In the data rows, 128 means zero.
Here are some rows, each followed by its group. Groups can overlap.
[ 90  98 218 117  72 154  66 165 118 122  75 171  99 163 110 101 164  91 171 170  83 155 165 108] XX
[170 154 110 117 157 154 107  84 142 112 108 171  99  82 110 101 122 106  91 118 129 172 165 207] CQ
[ 90  81 110 117 157  65 152 165 255  93 189  91  99  82 110 101 142  89  91 118 172  60 165 207] UG
[ 90  96 110 117 157 154 194  84 149  99 112 171  99  82 110 101  97 212  91 120 195  95  85 108] Og
[ 90 100 110 117  72  65 189  84 112 107 125 171  99  82 219 101 100 207  91  96 212  88  85 108] Og
[170 200 110 117 157 154 100 165 106 119 138  91  99  82 110 101 134  94  91 129 112 163 165 108] CQ
[ 90 129 218 117 157 154 106 165 130  94 115  91  99 163 110 101 118 112 171 105 113 146 165 108] Td
[170 130 110 117 157 154 135 165 129 166  76 171 184 163 110 186 121 116 171  81 149 194 165 108] HI
[ 90 111 110 117 157 154 113  84 126 186 157 171  99  82 110 101 133 128 171 104 106 117  85 108] Ks
[170 160 110 117  72 154  95  84  72 185 169  91  99 163 110 186 211 129 171 108 120  87  85 108] IN
[170 202 110 117 157 154  97  84 138 154 160  91  99  82 110 101 108  99  91 215 109  91 165 108] Ks
[170 119 110 117 157  65 132 165 153 188 118 171  99  82 219 101 113 100  91 201  96 130 165 207] Ks
[ 90  90 218 117  72  65 148 165 111 123 100 171  99  82 110 101 103 121  91 239 145 148  85 108] XX
[ 90 110 110 117  72 154 114 165 118 105 142  91 184 163 110 101 147 109 171 137  95 111 165 108] UG
[170 112 110 117 157  65 129  84 130 141 122 171 184 163 110 101  98 102  91 103 109  90  85 108] UG
[ 90  57 110 117  72  65 252 165 157 132 137 171  99  82 110 101  69 182  91  48 204  82  85 207] Og
[ 90  94 110 117 157 154 161 165 132 113 101 171 184  82 219 186  45 214  91 135 180 167 165 108] Og
[170 109 110 117  72  65 147 165 140 134 185  91  99 163 219 186 142 159  91 155 197 153  85 108] IN
[ 90 102 218 117 157 154 104  84 130 110  94 171 184 163 110 101 130 107 171 122  96 119  85 108] XX
[ 90 170 110 117  72  65 167 165  93  35 210  91  99 163 110 186 158 160 171   5 121  69 165 108] Td
[170 146 110 117  72 154 191  84 152 127 161 171  99  82 219 101  86 207  91  86 240   0  85 108] Og
[170  85 110 117 157 154 165  84 143  99 116  91  99  82 110 101 110 221  91 136 233  88  85 108] Og
[170 151 110 117  72  65 112 165 133  89 177 171  99 163 110 186 115 132 171  79  95 176  85 207] IN
[ 90 134 218 117 157  65  77 165  92 112 104  91  99 163 110 101 139 106 171 112 104  89  85 108] XX
[170 170 110 117 157 154 101  84 131 148 176  91  99 163 110 101 125 102  91 153 103 103 165 108] Ks
[170 176 110 117 157 154 102  84 162  87  71 171 184 163 110 186 130 114  91 119  97 127 165 108] CQ
[ 90 136 110 117 157 154 145  84 180 133 120 171  99  82 110 101 133 107  91 113 106 113 165 207] UG
[ 90 121 218 117  72 154  95 165 127 103 111  91  99 163 110 101 141 110 171 172 104 163 165 108] XX
[170 159 110 117 157 154  79 165  49 111 125  91 184 163 110 186 123  91 171 146 107 184 165 108] CQ
[ 90 150 110 117 157  65  85  84 117 153 131  91  99 163 110 101 147 100 171 111 100  89 165 108] Ks
[170 115 110 117  72 154 101 165 136 115 147  91  99 163 110 101 121 111 171 138  99 129 165 108] UG
[170 100 110 117  72  65 111 165  90 193 194  91 184 163 110 186 192 109 171 175  99 113 165 108] Ks
[ 90 135 110 117 157 154 166 165 220  79 120  91  99  82 110 101  99 128 171  78 100  91 165 108] UG
[170 168 110 117 157 154  90 165 125  98 114 171  99 163 110 101 107  95 171 108 103 136 165 207] Td
[ 90  98 218 117 157 154 134  84 198  94  88 171  99 163 110 101 121 117  91 201  98 109  85 108] XX
[170  71 110 117 157 154 149 165 151 149 161 171 184  82 110 186 121 193 171  55 138 155  85 108] IN
[170 114 110 117  72  65 124 165 128 150 187  91 184 163 110 186 123 142 171 130 132 116  85 108] IN
[ 90 115 218 117  72 154 109 165 132 111 100 171  99 163 110 101 123 109  91 220 149 151 165 108] XX
[ 90 123 110 117 157 154 102  84 124 120 108  91  99 163 110 101 123  98  91 125 104 131  85 108] CQ
[170  98 110 117  72 154 180  84 145 118 138 171  99 163 110 101 124 192  91 117 202  98 165 108] CQ
[170  36 110 117 157  65 115  84  32  82  60  91 184  82 110 186 227 166 171  72 115 123 165 108] IN
[170 102 110 117  72  65 118 165  96 217 154 171 184 163 219 186 143 149 171 137 143 149  85 108] IN
[ 90 116 110 117 157 154 132  84 207 107 116 171  99  82 110 101 100 105  91 126  99 100 165 207] UG
[ 90 111 110 255 157  65 194 165  70 157  77 171 184 163 110 101 141 139  91 104 128  92 165 108] Og
[170 122 110 117  72  65 120 165 123 160 192  91  99 163 110 186 105 136 171 123 102 120  85 108] IN
[170 150 110 117 157 154 148  84 201  84 107 171  99  82 110 101  64 117  91 120 149 187 165 108] CQ
[170 152 110 117 157 154  88 165 129 113 120 171  99 163 110 101 135 100 171 110 106 104 165 108] Td
[ 90  92 110 117  72 154 206  84 121 126 133  91  99  82 110 101 113 211  91 132 191 137  85 108] Og
[170  94 110 117  72 154 174  84 167 127 130  91 184  82 110 101 119 223  91 138 181  98  85 108] Og
[170 117 110 117 157 154 100 165 115 131 151  91  99 163 110 186 102 148 171 107 155 156  85 108] IN
[170 170 218 117  72 154  98 165 129 109 135  91  99 163 110 186 146 104 171 137 115 176 165 108] CQ
[170 124 110 117  72 154 192  84 173 112 113  91  99 163 110 101 120 118  91 188 153 142  85 207] CQ
[ 90 113 218 117  72  65 240 165 134 119  76 171  99 163 110 101 137 135  91 136 144 121 165 207] CQ
[170 105 110 117 157 154  86  84 100 117  80  91 184 163 110 101 112  95  91 122  98 131  85 108] CQ
[ 90 102 110 117 157 154  82 165 113 121 133  91 184 163 110 186 137 119 171 105  92 171  85 108] Td
[170 250 110 117  72 154 119  84   0   0 105 171 184 163 219 101 160  92  91  53 170   8 165 108] Td
[170 112 110 117  72  65 100 165  86 160 198  91  99 163 110 186  69 139  91 122 117 156  85 108] IN
[ 90 146 110 255 157 154 116  84 202 109  96 171  99  82 110 101 124 107  91 107 110 121 165 108] CQ
[170 107 110 117 157 154 121  84 124 194 178 171  99  82 219 101 109 124 171  77 119 102  85 108] Ks
[ 90 134 110 117 157 154 162 165 144  97 181  91  99  82 110 186 129 202 171  58 103  52  85 108] IN
[170 125 110 117  72  65 110 165  94 120 166  91 184 163 110 101 178 118 171 171 107 116 165 108] Ks
[ 90 120 110 117  72  65 109  84 111 138 139  91 184 163 110 101 180 110 171 122  95 112  85 108] HI
[ 90  74 110 117 157  65 180 165 169 184 178  91 184 163 110 101  66  82  91  16 154 140  85 108] HI
[170 208 110 117 157 154  98 165 134 109 112  91  99  82 110 101 129  97  91 116 122 153 165 108] CQ
[170 127 110 117  72  65 103 165 116 147 155  91  99 163 110 101 172 106 171 131 107 124 165 108] HI
[170 227 218 117  72 154  69  84   2 195  60 171  99  82 110 101 255  96 171 196 143 134  85 108] XX
[ 90  72 110 117  72  65  41 165 180 121 255  91  99 163 110 101 255 112 171  63 196 255 165 108] HI
[ 90 172 110 117  72 154 156 165 166  95 143  91  99 163 219 101  59  66 171  52 180 107 165 108] CQ
[170 133 110 117  72  65 133 165 112 168 135  91  99 163 110 101 142 107 171 169 115 133 165 108] HI
[ 90  94 110 117 157 154 152 165 114 223 188 171  99  82 110 186 109 119 171 137 117 105  85 108] Ks
[ 90 110 110 117 157 154 112 165  98 120 105 171 184  82 110 186 127 148  91  97 115 148  85 108] Og
[170 113 110 117 157 154 171  84 154  53 115 171 184 163 110 101 118 138  91 129 160 146 165 207] CQ
[170  86 110 117  72 154 132 165  70 240 163 171  99 163 110 186 148 122 171 128 108 109  85 108] IN
[ 90  53 218 117 157 154 146  84  90 117 143  91  99 163 110 101 174 159  91 196 143 113  85 108] XX
[170 172 110 255 157 154 118 165 224 118 104  91  99  82 110 101 117 110  91 148 108  92 165 207] CQ
[170 110 218 117 157 154  83 165  96  97 118  91  99 163 110 101 106  98 171 175 111 118 165 108] XX
[ 90 120 110 117  72 154 102 165 118  87 112 171  99 163 110 101 150 110 171 184  95 142 165 108] XX
[170 117 110 117  72  65 110  84 116 112 200 171  99 163 110 186 179 143 171 113 109 116  85 108] IN
[ 90 103 110 117 157 154 122 165 104 141 175 171 184  82 110 186 102 153 171  93 112 184  85 108] HI
[ 90 117 110 117  72 154 101 165  97 112 165  91 184 163 110 186 202 111 171  99 107 145 165 108] HI
[170 112 110 117  72  65  83  84 108 126 103  91 184 163 110 186 146 109 171 113 100  91  85 108] HI
[ 90 150 110 117  72  65 158 165 114  58 200  91  99 163 110 186 193 175 171  61 114  28  85 108] IN
[ 90 212 110 117 157 154 109 165 103 137 123 171  99  82 110 101 125  89 171 157  96 131 165 108] Td
[ 90 118 110 117 157 154 106  84 117 120 128  91 184 163 110 101 179 109 171 103  90 112  85 108] HI
[170 127 218 117  72 154 128 165 121  89  95  91  99 163 110 101 105  92  91 145 138 165  85 207] XX
[ 90 114 110 117  72 154 112 165  94  76 116  91  99 163 110 186 246 124 171 136  94 128 165 108] Td
[170  98 110 255 157  65 140 165  34 255 123 171 184  82 219 101 137  99  91 139 103 116  85 108] Og
[170 228 110 117 157 154 102 165 115 104 127 171  99 163 110 101 128  93  91 110 127 139 165 207] CQ
[170  98 110 117 157 154 226  84 108 101  99 171 184  82 219 101 118 255  91 127 255 109 165 108] Og
[170 110 110 117  72 154 141 165  64 170 150 171  99 163 110 186 145 123 171 113 139  73  85 108] IN
Which 4 groups are nearest to each row below, nearest first, going by the average distance to the group's rows?
[170 168 218 117  72 154  91 165 122 102 136  91  99 163 110 101 140 101 171 124 112 168 165 108] ~ XX Td CQ HI
[ 90 113 110 117 157 154 105  84 118 190 205  91 184  82 110 186 115 130 171 105  85 112  85 108] ~ Ks HI IN UG
[170 117 110 117 157  65  75 165  52 182 168  91 184  82 110 186  70 128 171  96 123 156  85 108] ~ IN HI Ks Td
[170 213 110 117 157 154 102 165 123 100  92  91  99 163 110 186 131  91  91 120 125 167 165 207] ~ CQ Td UG Ks
[ 90 158 110 117 157 154 105  84 134 145 117  91  99  82 110 101 124 103  91 185 110 108 165 108] ~ Ks UG CQ XX
[ 90 110 110 117 157 154 111  84 130 146 137  91 184 163 110 101 132 105  91 118  92  98 165 108] ~ UG Ks HI CQ
[170 154 110 117 157 154 110  84 126 126 137 171  99  82 110 101 100 110  91  99 145 151 165 108] ~ CQ UG Ks Td
[ 90  89 110 117  72 154 189  84 158 110 120 171  99  82 110 101 129 190  91 124 153  91 165 108] ~ Og UG CQ Ks
[ 90  89 110 117  72 154 188  84 134 112 131  91  99 163 110 101 137 189  91 117 188 125 165 108] ~ Og UG CQ HI
Which 4 groups are nearest to each row below, nearest first, going by the distance to the group's nearest row?
[ 90 104 218 117 157 154 106  84 119 167 119  91 184 163 110 101 132 111 171 123  96 169  85 108] ~ XX HI Td CQ
Group Og spreads out most along one direction. Which 3 other groups' directions of most spread are closest to that one, closest first?
CQ UG XX
Which 3 other groups have their centres nearest to the centre of group IN, nearest first?
HI Ks Td
Which 4 groups are nearest to each row below, nearest first, going by the distance to the centre of the group?
[ 90 199 110 117 157 154  90 165 138 114 134  91  99 163 110 101 141 101  91 108 125 176 165 108] ~ CQ Td UG HI
Which 5 groups are nearest to each row below, nearest first, going by the distance to the group's nearest row?
[170 116 110 117  72  65 109 165 124 153 179  91 184 163 110 186 136 139 171 120 113 116  85 108] ~ IN HI Ks Td UG
[ 90 142 110 117 157  65 102 165 108 190 119  91  99 163 110 101 120 100  91 119 113 176 165 108] ~ Ks HI CQ Td UG
[ 90 124 110 117  72  65 204  84 163 106 120  91  99 163 110 101 114 138  91 173 153 149  85 207] ~ CQ Og XX UG HI
[170 116 110 117 157 154  86 165 135 173 175  91 184  82 110 186 106 147 171  78  85 152  85 108] ~ HI IN Td Og Ks
[ 90 144 218 117 157 154 106 165 128 112 112  91  99 163 110 101 120 103  91 143 106 133 165 108] ~ Td XX CQ Ks UG
Which 3 other groups have their centres nearest to the centre of group XX, nearest first?
CQ Td Ks
Group Ks spreads out most along one direction. Which 3 other groups' directions of most spread are closest to that one, closest first?
UG HI Og
Which 5 groups are nearest to each row below, nearest first, going by the average distance to the group's rows?
[ 90 111 110 117 157  65 113  84 119 187 120  91 184 163 110 101 129 110 171 114  97 162  85 108] ~ HI Ks UG IN XX
[ 90 146 218 117 157 154  98 165 138 111 115  91  99 163 110 101 122 105 171 146 107 133 165 108] ~ XX Td UG CQ Ks
[170  88 110 117  72  65 113 165 104 212 181  91 184 163 110 186 131 138 171 126 105 111  85 108] ~ IN HI Ks UG Td
Which 5 groups are nearest to each row below, nearest first, going by the distance to the centre of the group?
[ 90 123 110 117 157 154 135  84 215 108 103 171  99  82 110 101  98 107  91 122  92 101 165 207] ~ UG CQ Ks Td Og
Which 3 other groups have their centres nearest to the centre of group Td, nearest first?
CQ HI UG
Group UG spreads out most along one direction. Which 3 other groups' directions of most spread are closest to that one, closest first?
CQ Ks XX
Which 3 other groups have their centres nearest to the centre of group UG, nearest first?
CQ Ks Td
A new table starts here, with new groups. Each row is followed by its group. Groups can overlap.
[161 134 127 104 146 155  98 167 149 132 153 156 135 144 119 140 137 159 148 141 111 172 103 138] n
[ 77 152  73  86  89 119 248 166  46 142  83 136 141 174 112 119 132 157 136 117 151 106  45  67] i
[ 97 109 157 161 155 104 158 146 124 113  94 169 155 125 108 127 160 166 176 153 165 158 120 138] n
[117 111 112 137  84 148 165 147  96 159 127  97 163 118 106 128 144 129 143 103 146 107 106 106] e
[158 118 109 115 118  82  96 125 163 127 106 137 126 107 123 108 142 113 123 158 111 141 143 126] q
[116 135 141 150 155 159 114 134 122 124 136 130 108 135 139 154 116 132 151 110 131 148 151 150] t
[109 155 115 142 100 167 153 133  87 190 146  87 160 176 125 110 107  85 113  95 121  85 104 129] i
[125 116  80  55 120 137 255  77  41 186 172  98 118 205 115 187 109  96  89 102 154  31  58 182] i
[215 134 135 112 129  44  39 153 230 149 183 158 122  57 144  72 181 124 133 207  81 122 163 144] q
[111 106 112 140 168 151 111 165 165 106 117 181 120 114 136 123 134 195 127 165 153 187  88 147] n
[103 179 139 121  88 118  73 117 110 128 191 102 124 117  92  79  94 108  81  95 127  81 105  70] k
[132 169 156 112 186 211 142 140  90 100 157 109 144 182 124 209 121 126 142 103 134 144 159 171] t
[127 130 138 148 157  91 124 156 146 123 111 161 154  87 107 111 166 149 163 165 142 165 103 148] n
[ 65 162 120 121 172 166 128 142  85 132 119  84 119 123 126 190  90  99 148  89 143 118 149 166] t
[111 102  99 131 102 110 158 118 103 107 191 157 134 122 160 111 114 161 145 136  90 130 105 112] y
[101 125 107  99 105 121 176 114  92 138 119 125 125 149 120 144 135 117 108 120 142 105  91 116] i
[ 86  80  66 151  88  90 184 116 102 110 222 193 143 140 164 103 121 191 155 156  98 145 115 122] y
[122 124  89  95 106 147 169 125  81 175 142 112 113 176 113 111 119 124 127  97 128 120 114 135] e
[142 142 149 143 114 127 123 116 142 126 113  94 128 157 120 120 141 125 101 117 102 145 151  82] k
[127 137 146 126 173 168 140 152 110 112 146 124 129 163 146 186 122 120 126 107 142 146 134 173] t
[142 126 133 105 121  90  85  69 155 122  98 134 105 113 135 114 151 106  95 174 113 126 168  95] q
[137 129 125 110 100 125 105 118 123 139 124 121 109 124 112 111 118 101 122 122  86 116 120  86] k
[122 131 159 127 167 168 121 148 108 103 149 116 127 160 139 199 125 107 114 110 142 139 148 168] t
[109 139 135 122 140 151 128 134 123 114 121 117 129 129 130 163 133 119 120 119 125 129 144 142] t
[117 123 131 126 159 157 132 133 112 120 129 117 130 135 137 166 121 120 130 112 145 129 138 157] t
[138 112 131 104  91 108 101 105 133  99 136 129  85 101 143 101 112 113 102 137 102 108 132 102] y
[ 83 124 129  68  91 127 161 113  76 163 121 119 113 161 120 112 100 135 118 114  99 103  98  96] i
[125 100 103 116  99 104  92 104 125  87 139 135  81  90 137  95 104 131 100 126  99 116 110 107] y
[126 118 134 156 140 133 125 111 123 142 122 104 134 141 116 137 104 124 115 103 107 104 128 140] e
[ 85  88 198 164 125  59 173 154 125 128  87 198 152  97 140 133 201 175 223 170 193 165 114 149] n
[118 149 131 119 112 135 113  99 102 129 232 135  81 140 153 111 128 145  97 125 134 113 100  97] y
[180 117 188  76 113 159 113 212 178 165 127 186 138 194 150 109 120 173 197 166 131 219  71 136] n
[ 51  77  70  38  50 130 223  91  79 150 168 165  37 190 105 104 102 173 137 101 136 132 116 119] e
[123 123 145 122 178 167 160 141  99 112 166 125 130 175 138 201 126 120 101 110 150 153 135 180] t
[120  94 128 110 173 143  95 174 168  75  91 180 114  89 158 113 107 210 142 179 183 188  78 148] n
[147  96 190 163 152 149 130 191 180 133 144 190 138 134 161 110 132 191 190 179 164 197  96 165] n
[ 82 115 123 100  85 112 104  87 121 136  84  53 114 142 109 112  78  61  57 107  45 102 141  61] k
[ 81 124 185 255 236 226 155 181 111 232 178 131 176 177 173 149  98 137 131  49 138 135 154 247] k
[110 169  96 153 127 141 121 125 120 150  88  78 163 133 102 101 114  88 121  95 147  89 128 135] e
[120  96 171 165 255 163  75 187 200  95 110 255 119  93 211 121 127 255 231 246 255 255  38 205] n
[185 165 213 204 115  92 153 255 190 224 255 255 173 255 148 122 255 249 255 215 131 217  37 185] n
[122 166  87  71  84 132 217  98  56 140 137 146 109 228  82 132 128 135 127 115 128  89  75 112] i
[199 167 129 248 124 119 145 159 182 144  58  74 237 115  79  72 102 114 105  72 104  63 209  84] k
[110 107 106  96 113 116 136 113 100 144 127 128 111  96 133 125 120 149 126 117 133 128 104  95] e
[122 135 131 114 157 159 130 140 104 114 133 112 124 124 134 178 121 110 126 111 127 115 132 154] t
[ 82 190 137 151 193 182 107 120 135  93 142 107 107 137 132 194 113 120 172  96 144 143 200 173] t
[108 134 106 114  98 123 142 109  95 129 162 139 109 142 122 128 106 143 114 120 121 107 101 118] e
[123 147 138 106 160 173 141 133 104 107 146 122 134 164 136 191 144 126 121 109 145 143 126 168] t
[164  83 150  95 112  53  70 111 202 129 123 152 135  93 169 107 171 116 121 200 127 121 170 115] q
[110 126 125 129 110 122 134 129 119 133 125 111 127 126 127 121 107 111 115 112 119 102 118 106] i
[115 155  71 109  79 119 134 129 116 142 106 124 138 166  98  98 131 104 122 103 110 108  88  99] e
[231 124 112 166 132 141 150 172 230  95 140 110 189 114 113 154 139 124 148 154 110 141 234 124] k
[151 136 109 208 156 203 194 182  96 212  80  47 208 255  61 118 114  39 143  61  94 107  99 214] e
[194 117 126  89  97  65 104  96 195 140 126 133 122  91 161  98 181  91 112 175  97 111 166 112] q
[142 146  71  95  58 119 107 145 119 147  52 121 141 112  98  71 147 126 118 102 106 125 111  93] e
[149 114 122  84 123  63  53 104 166 147  74 161 127  71 155 102 201 108 121 192 138 128 128 129] q
[ 91 146  99 101  90 122 165 117  81 149 139 132 128 155 108 130 121 136 128 120 129 108 107 125] i
[199  88 124  62  94  22  41  63 189  83  57 150  94  91 181  93 152  72  98 209  88 124 188  88] q
[163 119 104 103 117  85 116 113 165 123 109 133 124 102 145 110 160 109 144 161 117 127 137 122] q
[124 115 108 162 110 124  95 114 117 135 104  89 111  91 146 108  78  88 117 107  61  65 143 107] k
[136 179 134 126  84 115  87 130 162  74  68  91 189  67  82  77 118  91  85 126  91 137 188 118] k
[114  91 111 127 115  83  96 113 129  94 104 149  94 102 161 107  97 149 112 147  92 127 115 109] y
[ 74  72 180 208 218 134 167 174 153 106 118 222 155  61  94 116 176 221 203 190 241 207  86 177] n
[ 91 115  61  59  62 132 125 129  91 167  88 122 120 102  94  91  94 125 122 106  88 124  58  93] e
[131 143 128 129 185 166 115 150 102  94 116 120 120 131 152 189 118 116 136  99 138 120 154 155] t
[128 145 137 116 172 171 138 148  89  95 164 118 129 148 131 201 130 118 117 101 138 138 133 171] t
[126 121 152 145 123 106 118 137 139 130 100 159 153 106 145 130 169 136 150 162 142 133 100 128] n
[142  96 171 172 167 134 139 171 159 123 135 194 137 109 126 101 143 190 178 174 175 188 104 161] n
[123 144 139 129 153 170 138 139 115 112 122 122 130 136 142 173 126 122 114 113 151 136 145 167] t
[ 75  52 138 190 195 112 131 167 182 130 138 227 116 111 161 136 126 250  68 201 232 187  96 158] n
[147 102 182 118 109 115 160 152 130 176 111 155 135 166 140 119 173 144 199 154 151 152 125 141] n
[ 79 202 124 137 213 219 121 122 103  96 136 106 137 169 132 231 121 115 153  68 159 163 180 209] t
[124 138 131 123 141 151 121 132 118 113 131 116 120 132 130 163 124 119 137 120 130 133 140 146] t
[129 149 166 232 132 147  41 109 123 148 139  84 168  94 141  77 142  87 173  63 155 114 163 103] e
[108 108 119  95 120 135 168 113  91 157 161 113  92 140 137 147 107 116 117 109 103  92 113 151] e
[ 93 137 161 132 195 179 174 113  83 101 155 102 130 189 111 229 111 119  92  78 161 147 147 225] t
[129 130 118 111 194 182 172 138  68 114 164 114 111 159 145 213 117 104 113  99 161 129 111 216] t
[125 151  99  60  64 155 155 142  79 143 126 148 146 185  67  54 143 154 142  91  87 159  54 104] e
[181 204 174 127 104 100  84 158 193  74 124 105 148  51  46  90 123  86  63 149 116 138 208 132] k
[ 95  85 168 110 122 136 156 155 153 119  79 192 121 139 113  66 139 210 208 174 152 195  73 128] n
[ 50 205  88 113  84 104 147 107  86 131 191 137 115 185  57 129 103 142  99 101  91  97  75 117] e
[154 151 149 146 123 166 129 103 144 131  99 114 115 168  98 148 195 138  83 117  75 155 180  78] k
[105 111  97 108  75 126 134  88  65 120 214 169 118  64 160 131 147 156 123 135  20  56  29 105] y
[127  78 110 108  87  91  63  63 125  56 143 142  60  71 159  72  77 125  94 119  62 104 107  75] y
[125 171 148 139 147 156 109 123 142 148 147 120 124 169  97 159 180 143 122 109 103 160 151 111] k
[156 118 143  79 132  87  70  88 178 120 113 142 120 159 190 130 183 112  83 209 110 141 206  97] q
[ 82  94 126 125 183 168 149 179 222  67  34 231  77 100 163 107 143 255 122 178 208 255  67 134] n
[112 130 107  98 124 126 144 136 114 140 104 134 132 128 115 111 123 135 141 124 125 139 101 104] i
[127  91 132 169 181 142  79 173 186 148 151 179 132 146 155 126 132 175 122 185 169 174 139 171] n
[131 131 141 120 155 158 128 144 102 117 142 125 124 132 143 163 125 120 135 117 142 137 135 154] t
Which 3 other groups have their centres nearest to the centre of group q, nearest first?
k y e
Which 5 groups are nearest to each row below, nearest first, going by the average distance to the group's rows?
[103  71 103 121  75  82 150 131 112  67 126 160 124  74 182 131  95 153 106 126  91 104  89 109] >> y i e q t
[ 85 138  77  74 112 124 222 153  58 146 101 137 167 161 107 138 138 166 119 131 183 130  29  66] >> i e t y n
[194 171 123 198  98 130  87 126 185 105  95  78 196  56  88  89 104  82 111 113 107  86 189  61] >> k q e y t
[111 147 139 127 148 135 115 142 123 111 131 104 114 137 133 168 106 109 145 104 144 125 161 144] >> t i e k y
[173 173 163 132 111  33 143 129 235  90 118 109 101 133 106  69 126  62  76 181 131 160 255 159] >> q k t y e
[167 142 166 134  68 106  75  73 162  75  59  85  89 106  92  82 106  82  48 122  87 119 197  48] >> q k y e i
[149 230 135 182 121 159  85 107 176 198  86  59 149 176  83  74  75 113  52  75 110  85 183  53] >> k e i t q
[203 164 158 141  97  78 123 132 209  74  93  87 173  73  68  96  92  84  88 136  69 133 232 104] >> k q y t e
Which 4 groups are nearest to each row below, nearest first, going by the average distance to the group's rows?
[169 151  73 142 105 191 127 173 119 197 157 118 178 209  81 101 137 118 145  97  86 157 115 116] >> e i t k
[162 181 171 208 117 156 101 147 152 150 111  83 190 109 112  61 108  94 134  73 113  67 172  88] >> k e t i
Which 5 groups are nearest to each row below, nearest first, going by the distance to the centre of the group?
[ 76 166 143 125 232 173 162 133  79 114 183  94  96 174 133 245  86 116 128  61 162 124 117 231] >> t i e k y
[119 128 139 133 150 150 122 135 117 112 139 118 122 132 134 163 118 120 133 113 127 140 143 145] >> t k e i y
[161 120 114 135  76 128 119 135 157 140  72  99 152 102 102  90 111  80 124 129  78 107 137  88] >> k e q y i
Which 3 other groups have their centres nearest to the centre of group e, nearest first?
i k y
Which 4 groups are nearest to each row below, nearest first, going by the distance to the group's nearest row?
[165 129 111  97 103  93  73  95 145 124  97 138 114  98 138 117 162  87 117 166 109 121 152 106] >> q y k n
[114  71 199 180 192 151 174 186 160 108  98 232 108 125 150  72 130 246 224 192 207 246 116 159] >> n t i y
[114 109 109 137  94 100 134 134 115 100 132 145 128  78 149 130 139 143 115 135 111 110  85 113] >> e y i n
[166 148 112 123 109 100 106 128 169 132 116 117 147 103  88  99 134  97 123 131 109 133 160 124] >> q k i y
[ 99  69 150 223 131 124 203 166 101 207 186  70 155 192 155 149  69 118  98  76  77  87 144 130] >> i e t k
[145  79 104 213 199  87 103 200 173 136 169 255 112 114 129  56 196 245 246 214 142 230  41 197] >> n y q t
[136 123 115 109 105 106 103  96 140 128  95 132 125 108 137 122 148 108 131 144 117 127 126 109] >> q k y i
[167 160 125 128 100 111  91 155 177  98 121 115 159  70  76 101 113  93  96 139 110 124 176 108] >> k q y i
[ 98  90 147  93 102  60 112 129 155  76  91 157 133  66 140 115 132 139 130 160 156 132 105 108] >> y n q e
[133 124 108 152  95 163 106 138 113 160 106  92 152 109 122 107 148 134 128 105 118 138  99  84] >> e i k t
[114 133  87  71 109 143 214 121  57 176 149 104 118 177 136 131 122 123 130 107 151  76  88 133] >> e i t y
[175 124  39 174  29 179 114 171 110 173  73 100 203  97  98  76 164 135 139  82 110 128  54  67] >> e i k n
Which 5 groups are nearest to each row below, nearest first, going by the distance to the group's nearest row?
[145 124 128 169  92 137 120 142 126 154 113 110 182  72 133 119 153 130 167 118 124 112 138  79] >> e n i k q
Group t spreads out most along one direction. Which 3 other groups' directions of most spread are closest to that one, closest first?
k i y
Group q spreads out most along one direction. Which 3 other groups' directions of most spread are closest to that one, closest first?
y n k
Which 4 groups are nearest to each row below, nearest first, going by the distance to the centre of the group?
[ 80 125 194 177 143  98 192 126 120  61 132 162 190 165  82 193 230 120 156 177 211 144  89 109] >> n t i e
Which 3 other groups have their centres nearest to the centre of group k, nearest first?
e t y
Which 3 other groups have their centres nearest to the centre of group i, nearest first?
e y t
Group y spreads out most along one direction. Which 3 other groups' directions of most spread are closest to that one, closest first?
k i n
Group k spreads out most along one direction. Which 3 other groups' directions of most spread are closest to that one, closest first?
t y e
Group n spreads out most along one direction. Which 3 other groups' directions of most spread are closest to that one, closest first?
y q i
